Here are some points, each followed by its number:
(0.50, 0.87, -0.53, 1.30, -0.22, -0.72, 0.26, 0.50, 0.68, 1.27,
 0.33, -0.53, -0.42, -1.02, -0.35, -0.77) 0
(-0.06, -1.74, 0.54, -0.72, 0.57, 0.09, 1.37, -1.10, 2.40, 0.28,
 -1.47, -0.09, 0.48, -0.28, 1.22, 0.49) 1
(1.34, 1.30, 0.87, 3.04, -1.51, -0.41, -2.36, -0.43, -2.94, -1.05,
 0.46, 1.39, 0.18, 1.71, 0.25, -0.65) 2
(0.49, 1.46, 1.32, -0.89, -0.22, 0.78, 1.51, -1.08, -0.98, 0.36,
 0.55, 1.59, -0.13, -0.25, 0.29, -0.02) 3
(1.07, 1.27, 2.38, -2.04, -0.35, 0.42, 1.53, -1.50, -0.56, -0.11,
 -0.23, 2.25, 1.26, -0.08, 0.32, 0.93) 4
(-0.36, 0.32, -0.61, 0.15, -0.22, -0.63, 0.49, 0.34, 1.29, 0.29,
 -0.24, -0.82, -1.10, -0.14, -0.51, -0.09) 5
(0.80, 0.74, 1.71, -0.94, -0.15, 0.58, 1.20, -0.96, -1.62, -0.85,
 0.59, 1.30, 0.46, 0.04, -0.57, 0.55) 6
(-0.11, -1.39, 0.01, -0.46, 0.11, -0.69, -0.27, 1.28, 0.35, 0.40,
 -0.02, -0.20, -0.06, -0.51, -1.18, 0.65) 7
(-0.15, 1.21, 0.05, 0.52, -0.15, 0.64, -0.43, 0.39, -0.57, -1.09,
 0.39, 0.40, 1.24, 0.90, 0.26, -0.71) 8
(-0.30, -0.60, 0.32, 0.01, -1.07, -0.48, -0.51, 0.34, -0.30, 0.04,
 -1.14, 0.19, 0.72, 0.52, -0.45, 0.16) 9
Which five points above are nearest to each new point by angle, seen from the average point of the numbered points? Their numbers follow each, nearest first.
(0.56, -0.23, 0.77, 0.80, -0.78, -0.31, -0.54, -0.62, -1.43, 0.04,
 -0.01, 0.14, 0.35, 0.91, -0.56, -0.33) 2 9 8 6 7
(0.57, -0.01, 0.65, 0.12, 1.17, -0.10, 1.37, 0.02, 0.53, -1.06,
 -0.42, -1.62, 0.60, 0.55, 0.25, -0.36) 1 5 8 7 0
(1.01, -0.69, 0.99, 0.28, 0.10, 0.99, -0.40, -0.64, 0.80, 0.31,
 0.12, -0.53, 0.58, 0.92, 0.97, -0.46) 1 8 5 9 0
(0.76, 1.48, 0.56, 1.13, -1.01, 0.45, -1.54, -0.69, -1.59, 0.83,
 0.62, 0.91, 1.25, 0.53, 0.47, 1.20) 2 8 6 3 4
(-0.70, -0.63, -0.41, 0.24, -0.19, -1.15, -0.37, 0.84, 0.39, 0.56,
 0.28, -0.35, 0.71, -0.73, -0.26, 0.34) 7 5 0 9 1
(-0.18, -0.55, -0.42, 0.49, -0.51, 0.05, -0.78, -1.45, -1.14, -1.01,
 -0.47, 0.03, -0.55, 0.24, 0.71, 0.17) 2 9 8 5 1
(-0.88, 1.63, -0.27, 1.45, -1.27, 1.14, -0.91, -1.23, -2.38, -0.92,
 0.06, 1.12, -0.50, 0.54, 1.79, 1.10) 2 8 3 6 9
(-0.11, -1.37, -0.18, 0.56, 0.29, -0.18, -1.08, 0.55, -0.30, 1.11,
 0.65, 0.07, -0.24, 0.55, -0.01, 0.03) 7 9 0 5 2
(-0.16, -0.64, -0.90, -0.31, 0.19, 0.05, -0.32, -1.01, 0.25, -0.23,
 0.26, -0.09, 0.57, 0.16, 0.19, 0.14) 1 5 7 9 8
(-0.55, 0.62, -0.48, 0.92, 1.00, -0.13, 0.59, -1.29, 1.50, -0.36,
 0.76, 0.74, 0.01, -0.32, 1.84, -0.80) 1 0 5 8 3
(0.35, 0.39, 0.73, -0.42, 1.23, 0.79, 0.91, 0.70, 0.34, -0.72,
 0.31, 0.67, -0.16, -0.99, 1.73, 0.09) 1 3 4 8 5
(0.06, 0.12, -1.34, 0.37, 0.22, -0.71, -0.08, 0.27, 0.52, 0.08,
 -0.37, -0.81, -0.30, -0.55, -0.13, 1.11) 5 7 0 1 9
(-0.74, -2.21, -0.38, -2.48, -0.34, -1.67, -0.60, 2.28, 0.91, 0.48,
 -1.33, -0.65, 0.18, -0.72, -1.77, 0.04) 7 9 5 1 0
(0.45, 1.45, 0.25, 1.25, -1.30, 0.34, -0.77, 0.09, -1.16, 0.64,
 0.64, 0.85, -0.20, 0.02, -0.07, 0.38) 2 0 8 3 9
